In the data rows, zero lies at 4.5, halfway between 4 and 5.
Here are some rows, each followed by its group. Rows of different groups can look alike.
[5 6 6 3 4 7 5 6 7 2 4 3 5 5 5 6 6 6 3 4 5 6 5 5 6 4 7 4 5 5 5 4 6 5 5 5 4
 3 4 4 7 5 4 3 4 5 4 6] knot
[6 4 6 5 3 4 5 6 6 4 7 3 4 4 5 5 4 5 5 4 4 6 5 4 5 5 4 5 3 6 4 3 4 6 4 4 4
 4 5 2 4 4 5 4 4 5 4 6] cork
[4 3 4 4 3 6 5 3 3 7 4 5 7 4 3 6 3 2 6 5 6 5 1 3 5 3 4 5 4 1 7 5 5 5 3 6 5
 3 3 4 5 4 3 5 4 4 4 5] tile
[6 3 6 3 2 6 5 6 9 5 5 3 3 4 3 5 5 8 5 4 4 5 6 4 5 5 5 2 4 6 5 5 4 5 8 4 3
 3 4 4 7 3 5 3 4 5 4 6] raft
[5 6 5 4 3 6 3 6 7 3 4 3 5 4 6 6 6 6 6 3 4 5 6 5 5 4 5 5 4 4 5 4 5 5 5 6 3
 3 5 5 4 5 4 6 2 4 3 9] knot
[4 6 4 5 6 3 5 4 5 4 3 4 3 4 5 4 3 3 3 5 5 3 4 5 4 5 7 3 4 4 3 4 6 5 6 3 4
 6 6 5 2 3 4 5 4 4 4 4] soap
[8 3 0 0 6 2 1 2 5 2 4 2 6 2 7 2 7 2 7 8 9 5 5 5 5 5 3 1 6 7 4 3 9 6 5 4 5
 4 0 8 3 6 4 6 5 6 3 1] soap
[4 3 4 5 3 5 6 4 4 4 4 5 4 4 4 4 4 3 5 4 5 5 3 3 4 5 5 5 5 2 6 5 4 4 3 5 4
 5 4 4 5 4 4 4 4 4 4 2] soap
[7 6 2 4 8 5 1 4 6 3 2 3 5 2 5 1 5 4 6 5 5 6 3 3 4 4 3 3 5 5 2 3 6 3 5 6 5
 3 1 9 2 3 5 5 4 4 4 6] soap
[4 5 4 2 3 7 3 7 4 4 5 3 6 4 5 5 7 9 4 4 4 5 7 5 5 4 4 3 5 8 6 6 5 6 6 6 3
 2 5 5 6 5 5 5 3 4 4 8] knot
[5 2 6 6 2 5 4 4 3 5 4 5 4 5 3 6 4 4 6 4 6 7 5 5 4 4 3 3 4 2 4 3 3 4 3 5 4
 4 3 4 5 4 4 3 4 5 4 5] raft
[5 5 7 4 4 5 5 6 6 4 4 2 4 5 4 6 5 6 4 5 6 7 3 4 6 4 6 6 4 5 4 4 5 5 5 4 4
 4 4 4 7 4 5 3 4 5 4 6] raft
[2 2 4 5 3 6 6 5 3 5 4 6 5 5 4 3 3 4 4 5 3 3 3 4 3 3 4 4 5 2 7 7 2 3 4 4 4
 6 4 3 5 4 4 4 6 4 4 3] soap
[5 5 4 2 2 7 4 6 6 4 4 2 6 4 6 6 6 7 5 3 4 5 7 6 6 5 6 3 5 6 6 5 4 6 5 6 4
 3 6 5 6 4 4 5 3 4 4 8] knot
[4 4 6 5 4 3 1 5 8 4 2 4 3 3 6 4 5 7 5 5 5 6 6 6 3 5 5 4 6 5 5 2 4 5 3 7 2
 4 4 4 4 3 6 6 3 5 2 8] raft
[5 7 6 6 7 3 4 5 4 3 4 6 2 4 6 4 5 4 3 4 4 3 5 5 4 4 5 4 5 4 2 3 3 4 5 4 5
 6 5 5 4 6 4 6 5 3 7 3] hut
[6 4 5 6 4 5 5 4 3 5 5 6 5 4 2 5 4 5 4 4 4 7 4 4 3 5 4 3 5 2 4 5 3 4 5 5 4
 5 4 4 5 4 5 2 5 3 5 6] hut
[3 4 4 5 3 6 5 4 3 6 2 9 6 5 4 5 4 2 5 5 6 6 3 4 4 3 4 5 5 1 5 6 3 3 4 5 5
 4 4 3 5 5 4 5 5 3 5 3] soap
[2 7 3 1 5 1 7 5 6 1 4 2 5 9 5 6 6 6 0 4 5 5 5 6 4 4 9 1 6 6 3 5 6 4 8 1 5
 5 8 4 6 4 5 4 4 5 6 5] raft
[1 8 1 0 5 2 8 6 7 4 8 1 6 9 5 5 8 6 0 4 5 3 5 6 6 4 9 0 8 7 3 8 6 3 9 0 6
 3 9 5 7 5 4 4 5 5 6 5] raft
[2 4 5 6 4 4 5 4 1 6 4 8 7 7 5 8 3 1 7 6 5 5 4 2 5 4 2 7 5 3 6 5 2 4 5 4 8
 6 6 2 5 5 4 6 5 4 6 4] iron
[4 3 5 4 4 6 7 6 8 6 5 2 5 3 3 5 3 4 4 5 3 3 5 3 4 5 5 4 4 6 7 6 6 4 5 4 4
 4 4 4 3 3 5 2 5 5 4 6] tile
[5 5 5 3 5 5 6 5 4 3 5 4 5 6 6 5 4 4 2 5 3 5 5 3 5 3 6 6 5 6 3 5 5 5 7 3 5
 5 6 3 5 6 6 3 6 5 6 5] cork
[5 3 5 7 3 5 6 5 4 6 6 6 6 4 2 5 3 5 3 5 1 4 4 4 3 5 3 3 4 4 5 6 3 2 2 4 5
 4 4 4 5 4 5 1 5 4 4 4] hut
[6 5 5 3 6 4 4 4 6 5 2 4 4 2 5 2 5 3 5 5 6 2 7 5 4 6 4 3 4 5 4 3 5 5 3 5 3
 4 3 6 3 4 3 5 4 4 5 4] soap
[5 5 7 4 4 5 4 6 6 3 4 2 3 5 4 6 5 6 4 3 4 6 5 5 5 3 5 5 4 4 4 4 5 6 5 4 3
 3 5 3 7 5 5 3 3 4 5 6] raft
[5 7 6 3 5 6 3 6 6 2 5 3 4 5 4 4 8 6 2 5 2 5 5 6 6 3 6 5 8 6 3 5 4 5 7 4 4
 5 7 4 7 6 6 3 4 5 5 6] raft
[5 6 4 6 3 4 2 5 8 3 3 3 4 3 6 4 6 7 6 3 4 6 6 5 4 5 4 4 3 5 4 3 5 6 4 6 2
 4 5 5 4 3 5 5 2 5 3 9] raft
[5 6 7 6 2 4 1 6 6 4 2 5 2 3 6 3 6 7 5 4 3 6 6 6 3 3 4 5 5 6 3 2 3 6 4 7 2
 4 4 4 4 4 5 6 3 4 4 6] raft
[5 2 7 4 2 4 5 4 3 6 7 4 5 4 4 5 4 5 6 5 5 5 3 3 5 5 3 6 4 4 9 5 5 5 3 6 4
 4 4 5 5 4 6 3 6 4 3 5] cork
[6 2 5 6 6 1 5 2 2 6 7 6 4 5 7 4 3 1 5 4 6 0 7 6 5 7 4 6 4 6 5 3 5 6 4 3 7
 6 8 4 3 5 4 7 3 4 6 2] iron
[4 1 4 5 4 6 5 3 2 5 3 5 7 5 3 5 4 3 5 5 4 5 4 4 3 4 4 4 5 2 6 5 2 4 2 5 5
 4 3 3 5 5 4 5 6 4 5 3] soap
[5 6 4 6 4 6 6 6 6 4 4 5 4 4 4 5 3 2 3 5 3 5 3 2 4 2 6 7 4 6 5 6 6 4 6 3 6
 5 4 3 4 4 4 4 5 4 6 5] tile
[2 3 3 5 3 3 5 3 2 6 7 5 7 5 5 6 5 2 5 5 4 3 6 4 4 5 0 6 3 4 6 5 3 4 3 7 5
 5 5 2 5 6 5 6 6 5 5 5] iron
[4 4 6 4 6 3 5 4 5 5 4 5 4 4 5 4 3 4 3 4 5 1 5 5 4 6 4 2 4 6 3 4 3 4 3 5 5
 6 4 4 5 4 3 4 6 4 6 2] hut
[4 3 4 5 3 7 7 4 3 5 3 5 5 5 1 5 3 4 3 5 6 5 4 4 3 4 5 4 5 1 5 6 3 3 3 5 4
 5 4 3 5 5 4 3 4 4 5 4] soap
[4 4 6 2 4 6 5 6 6 4 6 3 6 5 3 6 6 8 0 5 3 5 5 4 5 4 6 3 5 7 4 6 5 4 5 4 3
 4 5 4 7 3 6 2 4 5 4 6] raft
[1 4 5 6 4 3 5 3 2 4 5 7 6 8 5 6 3 1 5 5 4 4 4 3 5 4 3 8 5 3 5 5 3 5 5 5 7
 7 7 2 5 6 5 6 6 5 6 3] iron
[6 5 7 4 5 5 4 6 7 5 5 3 3 4 5 6 5 7 5 4 4 6 5 4 4 5 5 4 4 6 3 3 4 5 5 4 4
 5 4 4 4 2 6 3 4 5 4 7] raft
[5 4 7 5 3 6 3 4 3 5 6 5 5 4 4 5 5 6 5 4 2 6 4 4 4 4 3 4 5 2 4 4 3 4 3 5 2
 4 4 4 5 3 5 4 4 4 3 6] raft
[6 6 6 4 3 5 4 5 6 5 2 3 2 3 4 6 5 6 5 3 3 6 4 4 5 5 7 3 3 3 4 4 3 6 4 5 4
 5 4 4 5 4 5 3 3 5 5 7] raft
[5 4 7 7 5 6 4 4 3 4 6 6 4 4 4 6 5 4 6 5 3 6 3 3 5 3 3 7 6 5 5 5 4 5 4 5 4
 5 3 3 5 6 6 4 5 4 4 4] cork
[5 6 5 4 4 5 3 7 7 3 4 3 4 3 7 5 7 7 6 2 5 6 6 7 6 4 6 6 2 3 5 3 5 7 6 7 3
 3 6 5 5 6 4 6 3 4 4 7] knot
[3 2 3 4 3 4 6 5 2 5 5 5 4 5 2 4 4 6 2 4 3 3 5 4 3 6 4 2 3 3 5 6 3 2 3 5 5
 6 4 4 5 6 4 2 6 5 5 2] hut
[5 5 6 5 6 3 6 4 4 4 2 5 3 5 6 5 4 4 5 4 7 4 5 5 5 6 6 4 3 3 2 1 4 5 4 5 5
 6 4 5 4 4 3 6 4 4 5 4] hut
[5 5 6 4 5 7 4 7 6 4 5 4 4 6 3 4 5 7 4 5 1 5 5 4 5 3 5 5 5 7 6 6 4 4 6 4 4
 4 5 3 7 5 6 2 5 5 5 6] raft
[4 4 5 6 4 4 6 5 4 4 5 6 5 5 3 6 3 5 3 4 5 4 4 5 3 5 5 3 5 3 4 5 2 3 4 2 4
 5 3 4 5 4 5 3 5 4 4 4] hut
[3 5 6 4 3 6 2 6 8 4 1 2 5 3 7 5 7 5 7 3 7 6 6 5 5 4 4 5 3 3 5 3 6 7 5 7 2
 2 4 5 4 4 4 5 2 4 2 6] knot
[3 3 5 6 3 4 5 4 2 6 5 5 7 6 4 7 4 1 6 5 6 5 5 2 5 4 3 7 4 2 6 5 3 5 3 6 7
 5 5 3 5 5 4 6 5 5 5 5] iron
[5 5 4 5 4 5 7 5 6 4 5 4 3 4 4 5 4 6 2 4 4 4 5 4 4 4 6 3 4 5 3 4 5 4 5 4 4
 5 3 6 5 4 4 4 4 5 5 5] hut
[4 4 4 5 4 5 6 4 3 6 6 6 6 4 3 5 3 3 6 5 5 4 3 4 4 4 2 5 6 2 7 5 4 4 4 5 4
 4 4 3 4 4 4 4 4 4 5 4] tile
[6 6 5 5 6 4 5 4 5 5 1 5 2 5 6 4 2 1 5 6 6 4 2 3 3 4 5 6 5 4 4 4 5 5 7 5 6
 4 5 5 2 3 3 5 4 4 7 4] tile
[1 3 4 4 5 4 5 4 3 5 3 5 5 5 6 4 3 3 3 5 6 1 6 5 3 6 5 1 4 5 5 5 3 4 3 4 5
 5 5 4 5 5 3 4 4 4 5 2] soap
[7 5 7 5 4 7 2 6 7 3 5 5 3 4 5 6 6 7 4 5 2 6 6 4 4 3 5 6 4 6 4 4 5 5 5 3 3
 5 4 3 6 4 6 3 3 3 4 7] raft
[4 5 5 5 3 4 3 5 7 5 2 4 3 3 6 5 5 6 7 3 6 6 6 6 4 5 4 5 4 4 5 2 6 5 4 8 2
 2 4 4 4 4 4 6 3 4 3 9] knot
[8 7 3 7 9 4 1 2 4 7 0 5 2 2 6 1 4 6 8 3 7 6 2 4 4 6 0 8 1 2 2 0 4 4 5 8 7
 4 1 9 0 6 5 7 5 6 4 4] iron
[5 4 8 4 3 7 5 7 6 5 5 5 3 4 3 5 4 7 4 5 3 5 4 4 4 5 3 2 2 6 5 5 3 5 4 4 3
 3 4 4 6 2 6 2 5 5 3 5] raft
[7 6 3 8 9 0 6 0 2 4 9 8 1 6 7 5 6 4 6 1 7 0 7 9 5 9 6 6 5 3 4 2 3 4 5 2 5
 5 9 8 1 7 5 9 3 3 4 2] iron
[5 6 5 6 6 3 5 4 4 4 1 5 3 5 5 5 4 4 5 4 6 4 4 7 5 6 5 3 3 4 2 3 5 4 4 4 5
 6 5 6 4 3 3 5 4 5 5 3] hut
[5 6 1 4 6 3 5 5 3 4 6 6 2 5 6 3 4 2 2 6 5 2 4 5 5 6 7 3 5 7 6 7 9 5 7 0 6
 7 7 6 1 2 5 5 4 4 6 1] tile
[2 2 6 5 3 6 6 4 3 6 4 6 6 5 2 5 5 5 4 4 3 4 3 4 3 5 4 2 5 3 4 6 2 2 3 5 4
 4 3 4 5 3 6 1 6 4 4 3] hut
[6 4 5 6 5 6 4 5 2 4 4 7 4 4 3 5 4 4 5 5 3 6 5 4 4 4 4 5 5 3 4 7 2 3 5 4 5
 5 3 4 5 7 4 3 5 3 6 3] hut
[5 3 5 4 5 7 6 6 5 6 5 5 4 3 3 5 2 3 4 6 3 3 4 2 4 4 4 5 5 6 6 6 6 4 6 4 4
 4 3 4 4 3 5 2 5 4 4 5] tile
[2 1 6 4 2 5 3 5 2 6 5 5 5 5 3 5 3 4 6 4 6 5 4 3 4 6 3 4 4 4 6 6 4 4 2 6 3
 3 4 3 5 3 5 4 5 5 3 4] cork
[3 2 5 5 3 6 6 4 3 7 6 6 7 4 2 5 3 2 4 6 2 4 4 3 4 5 3 5 5 4 6 7 4 4 3 5 6
 4 4 4 4 4 5 3 6 4 3 4] tile
[6 7 6 8 7 4 6 5 3 7 6 3 1 3 3 3 1 7 6 2 7 6 5 3 4 8 3 7 3 5 3 2 5 2 4 4 7
 4 2 9 0 2 6 6 3 6 4 4] iron
[4 5 5 4 4 4 5 6 5 5 7 4 4 4 3 5 4 5 4 5 3 4 5 3 5 5 4 5 4 7 4 6 5 6 4 4 5
 4 5 4 5 4 5 2 5 5 4 5] cork
[5 6 6 3 4 6 5 5 6 2 3 3 5 6 4 7 6 7 5 5 5 6 4 4 6 3 7 4 5 6 4 5 4 5 6 3 4
 4 4 5 6 4 5 4 3 5 5 7] raft
[3 3 5 4 3 6 4 6 8 5 3 3 5 2 6 5 5 6 6 3 4 4 7 5 4 5 3 4 5 5 5 4 5 5 4 7 3
 3 5 4 4 4 5 4 4 5 3 7] knot
[1 3 3 6 3 3 6 3 3 5 7 6 8 8 4 8 4 2 5 5 4 3 6 4 5 5 3 6 5 4 6 6 3 4 4 4 7
 7 7 3 6 4 5 6 5 4 5 5] iron
[5 4 7 4 3 4 2 6 6 5 3 3 2 2 6 4 5 7 7 3 5 5 7 6 3 5 3 4 3 5 6 4 5 6 2 7 3
 4 3 4 4 4 5 4 4 5 2 6] raft
[5 4 5 4 3 5 6 5 5 6 3 4 4 4 3 6 3 3 5 5 5 6 3 3 4 2 5 5 4 4 6 5 7 5 5 4 4
 4 3 4 4 4 4 4 3 4 5 5] tile
[7 7 3 4 6 4 0 4 5 3 4 2 6 2 5 0 5 3 5 6 5 7 3 3 5 3 3 3 4 6 3 3 9 5 3 6 6
 4 0 8 2 3 5 6 4 6 4 4] tile
[4 5 5 3 4 6 3 7 6 4 4 5 5 4 7 4 5 6 5 4 3 5 5 5 5 5 4 5 5 6 6 8 4 5 5 4 4
 3 6 4 5 5 5 5 3 4 3 7] knot
[5 5 6 3 3 7 4 6 8 3 3 3 4 5 4 6 6 5 4 4 5 7 4 4 6 4 7 4 4 4 5 2 6 6 5 5 4
 3 2 3 6 4 6 4 4 4 5 7] knot
[8 8 1 3 6 3 2 4 4 1 6 3 3 3 5 4 6 5 6 6 8 7 4 5 5 3 6 1 5 7 4 3 9 4 5 3 5
 5 2 8 2 2 5 6 3 4 6 3] hut
[8 6 3 4 7 3 1 3 5 5 5 3 3 3 8 2 6 4 9 4 7 6 2 6 6 5 2 5 2 5 3 0 9 7 4 7 5
 3 2 9 1 4 7 8 3 6 2 6] iron
[5 6 6 4 5 7 3 6 6 2 5 4 4 4 4 4 7 7 3 5 2 7 5 6 6 2 5 6 6 5 4 5 5 6 6 5 4
 4 4 3 7 6 6 4 4 3 4 7] knot
[1 9 0 1 5 2 7 4 7 2 7 4 7 9 5 5 8 5 0 5 3 3 6 6 6 2 9 2 8 7 1 8 6 3 9 0 7
 4 9 4 6 8 4 4 5 4 7 5] knot
[9 7 3 4 7 4 1 5 5 0 3 7 3 3 6 3 6 5 5 6 5 6 6 5 5 4 5 3 5 7 2 4 8 5 7 3 6
 5 2 4 3 1 5 6 3 4 7 3] hut
[5 1 5 5 2 6 6 4 3 7 5 5 5 4 2 5 3 5 6 5 4 6 3 3 4 7 3 4 3 4 6 6 5 5 2 5 4
 4 6 4 6 3 5 3 5 5 3 4] cork
[5 4 4 6 4 6 6 4 3 4 3 7 5 6 3 5 4 3 4 5 5 5 3 3 3 3 5 5 5 2 4 7 3 3 4 3 5
 5 4 3 5 4 4 4 5 3 6 3] soap
[8 6 3 5 7 1 1 3 5 5 5 5 1 4 8 2 5 5 7 3 8 4 1 7 6 6 4 7 2 4 2 1 9 7 6 5 5
 4 5 9 0 4 6 7 3 5 4 5] iron
[2 2 6 5 2 4 6 4 2 6 6 5 7 5 3 6 3 3 6 5 4 4 6 3 4 5 2 5 3 5 8 6 4 5 1 6 6
 5 5 3 5 6 5 3 7 5 3 4] iron
[6 8 7 7 6 4 3 5 5 3 2 7 2 4 6 4 4 4 3 4 4 4 5 5 3 4 5 4 4 4 1 3 4 5 5 4 5
 6 9 5 4 6 4 5 5 4 6 4] hut
[4 5 5 5 5 5 6 6 5 4 4 5 4 4 3 4 3 5 3 5 4 3 4 3 4 4 5 4 5 7 2 5 5 3 5 4 5
 7 3 6 4 3 4 2 6 3 5 4] hut
[5 5 3 4 7 5 4 5 6 6 4 3 5 1 3 2 4 6 4 4 5 4 5 5 3 7 3 2 4 5 4 4 5 2 4 6 4
 4 2 8 2 4 4 4 5 5 2 4] soap
[3 5 5 7 5 5 5 5 3 5 3 7 4 5 4 4 4 5 3 4 2 5 3 5 4 3 5 6 6 2 3 5 2 3 4 4 5
 6 5 4 5 7 5 4 6 3 6 4] hut
[5 6 4 6 6 4 4 5 5 4 3 6 1 4 5 4 3 4 2 5 4 4 4 5 4 3 6 5 4 3 4 3 4 4 5 3 5
 6 5 5 3 4 4 4 4 3 6 3] soap
[5 4 5 6 6 2 5 3 2 7 7 7 4 7 8 6 4 1 5 5 8 0 7 6 4 8 3 6 4 5 5 2 4 6 4 2 7
 6 8 4 3 5 5 8 4 4 6 3] iron
Which 3 other groups have their centres nearest to the centre of group hut, nearest first?
soap tile cork
Group knot spreads out most along one direction. Which 3 other groups' directions of most spread are closest to that one, closest first?
raft cork iron
Which 3 groups are nearest to each row below, nearest first, going by the distance to the centre of the group?
[7 7 3 5 6 4 1 4 6 3 3 2 4 1 5 1 6 5 7 4 7 7 3 5 4 5 3 4 2 3 3 1 6 4 4 6 4
 3 1 9 2 4 4 6 3 4 4 5] soap hut knot
[3 1 4 5 4 5 6 4 3 6 7 5 7 3 2 5 4 4 5 4 3 3 4 4 4 4 4 4 5 3 7 6 4 4 1 6 4
 4 4 4 5 6 5 3 6 5 4 4] cork soap tile
[7 4 4 3 6 4 1 4 6 7 3 3 4 2 5 3 5 4 6 4 3 5 4 5 5 5 4 3 5 5 2 2 6 5 3 6 4
 4 1 8 3 5 3 4 4 5 4 4] soap hut tile
[3 4 5 6 4 5 7 5 2 5 5 7 5 6 2 4 3 6 3 4 2 3 4 4 2 5 5 4 5 3 5 6 3 3 4 4 5
 5 4 5 5 4 4 2 7 4 5 3] hut soap cork
Which 4 groups are nearest to each row below, nearest first, going by the distance to the group's nearest row?
[4 3 6 5 2 5 4 4 4 5 3 4 4 4 3 6 5 5 6 3 5 7 5 4 4 5 3 4 5 3 4 4 3 4 2 6 4
 3 5 4 4 4 5 3 4 4 3 5] raft cork hut soap
Which 4 groups are nearest to each row below, nearest first, going by the distance to the centre of the group?
[4 5 4 3 6 7 4 6 6 2 6 3 5 5 6 3 9 7 2 4 2 6 6 7 7 3 8 5 6 6 4 4 5 6 8 4 4
 5 7 4 7 7 4 4 5 3 5 7] knot raft hut cork
[4 3 4 4 4 4 7 6 5 5 6 4 3 5 3 5 3 4 3 5 4 3 3 4 5 5 4 4 4 7 5 5 6 5 4 2 5
 5 5 3 5 3 5 3 5 5 4 5] cork tile hut raft
Which 3 other groups have their centres nearest to the centre of group raft, nearest first?
knot cork hut
Which 4 groups are nearest to each row below, nearest first, going by the average distance to the group's rows?
[4 5 5 2 3 7 1 7 7 5 4 4 6 3 6 4 6 6 6 4 4 4 6 5 4 5 4 4 4 6 6 5 5 5 6 6 4
 3 5 5 5 4 5 5 4 4 4 8] knot raft cork tile
[6 5 7 5 2 4 3 5 5 5 1 4 3 4 6 4 6 6 6 4 7 6 5 5 4 5 4 4 4 4 6 3 5 5 3 7 3
 3 4 5 4 4 5 6 2 5 3 6] knot raft cork soap
[5 6 7 5 5 6 4 6 4 4 6 5 3 6 5 4 3 4 4 5 3 5 3 3 5 2 6 7 4 6 4 5 5 5 6 3 5
 6 5 4 5 5 5 4 4 5 6 5] cork tile hut raft
Which 3 other groups have their centres nearest to the centre of group knot, nearest first?
raft cork hut
Which 3 groups are nearest to each row below, nearest first, going by the average distance to the group's rows?
[1 3 4 5 3 3 6 3 3 7 7 6 8 6 4 7 1 3 4 5 4 2 6 5 4 6 1 7 5 4 7 6 3 5 3 4 8
 6 8 3 6 5 5 6 6 5 4 4] cork iron tile
[5 4 6 8 3 6 2 4 5 4 6 6 4 4 4 5 7 6 6 4 3 6 3 6 4 3 4 6 5 3 4 4 4 5 4 5 3
 4 4 3 6 6 6 4 4 4 4 6] cork raft knot
[4 3 4 4 6 3 5 3 5 3 4 5 4 3 6 4 5 3 5 4 7 5 8 6 4 5 6 3 4 4 4 3 4 5 3 5 4
 5 4 4 4 4 2 5 4 4 6 3] soap hut cork
[4 3 7 5 3 4 3 5 5 6 4 4 4 2 5 4 4 5 5 4 5 4 7 4 4 6 2 4 3 7 6 5 6 5 3 6 2
 3 5 4 4 2 6 5 4 6 3 5] cork raft knot
Which 3 other groups have their centres nearest to the centre of group tile, nearest first?
soap cork hut
Which 3 groups are nearest to each row below, nearest first, going by the distance to the group's nearest row?
[6 4 4 4 6 4 4 5 5 5 4 5 3 2 5 2 4 2 6 4 5 3 4 3 4 5 4 5 3 5 5 3 6 5 3 7 4
 5 5 5 3 4 3 5 5 5 5 3] soap hut tile
[7 8 2 6 7 5 0 4 5 4 2 3 5 2 7 1 7 4 6 5 5 7 4 4 5 3 3 5 4 4 3 2 7 5 4 5 5
 4 0 8 3 4 5 6 3 6 4 5] tile soap iron
[1 3 3 6 3 3 5 3 3 5 6 6 8 6 4 7 4 2 5 5 4 2 6 4 5 5 3 5 4 4 6 6 3 5 3 5 6
 5 6 2 6 4 5 6 5 5 5 5] iron tile soap
[3 2 4 5 4 6 6 4 4 6 5 4 5 4 2 4 3 3 7 5 3 3 4 4 4 5 3 3 5 3 7 6 5 4 2 6 4
 4 3 6 4 4 4 5 5 7 3 3] tile soap cork
[5 2 6 5 3 5 4 5 3 5 6 5 4 3 2 5 5 7 6 4 3 4 5 5 5 6 3 4 5 4 5 6 2 4 2 5 3
 4 4 4 5 5 5 2 5 4 3 4] raft hut cork
[5 5 6 6 4 7 4 5 3 5 4 7 5 4 3 5 4 5 4 5 3 6 5 2 4 3 4 5 6 2 3 5 3 4 6 4 4
 5 3 4 5 5 5 4 5 4 5 4] hut soap cork
[2 3 4 5 4 5 6 4 2 6 4 6 6 5 3 4 2 6 4 4 4 3 5 4 3 5 6 3 5 3 5 6 1 3 3 5 5
 5 4 3 6 5 5 2 6 4 4 4] hut soap tile
[2 3 4 6 3 4 6 3 3 7 6 5 8 5 2 6 2 2 5 5 2 3 6 2 5 6 2 5 4 4 7 7 3 4 2 5 7
 5 6 3 5 3 6 4 6 5 4 3] tile iron hut
[4 5 6 5 4 3 5 5 5 3 5 4 2 5 6 4 5 5 3 5 2 5 3 4 4 3 6 7 5 7 2 5 8 5 7 3 3
 6 7 3 3 5 6 4 5 5 6 7] cork tile soap
[3 4 3 4 4 4 6 5 6 4 6 3 3 4 4 4 4 4 4 5 3 4 4 4 4 4 5 5 4 5 4 4 6 4 6 4 4
 5 4 3 4 4 4 4 4 5 5 5] hut cork tile
[4 5 6 4 4 5 6 5 5 4 6 3 5 5 4 4 4 6 3 5 4 4 4 3 5 4 5 6 4 7 4 4 6 5 7 4 4
 6 5 4 4 4 6 4 4 4 6 7] cork hut raft
[3 6 4 1 4 6 5 5 5 3 4 1 7 6 5 5 8 6 4 4 6 6 6 6 7 3 7 3 6 5 4 4 5 5 7 4 3
 3 5 5 7 6 3 5 4 5 5 5] knot raft cork
Group raft spreads out most along one direction. Which 3 other groups' directions of most spread are closest to that one, closest first?
knot cork iron
Group iron spreads out most along one direction. Which 3 other groups' directions of most spread are closest to that one, closest first?
soap hut tile
Which 3 other groups have their centres nearest to the centre of group cork, nearest first?
tile raft hut
Group hut spreads out most along one direction. Which 3 other groups' directions of most spread are closest to that one, closest first?
tile soap iron
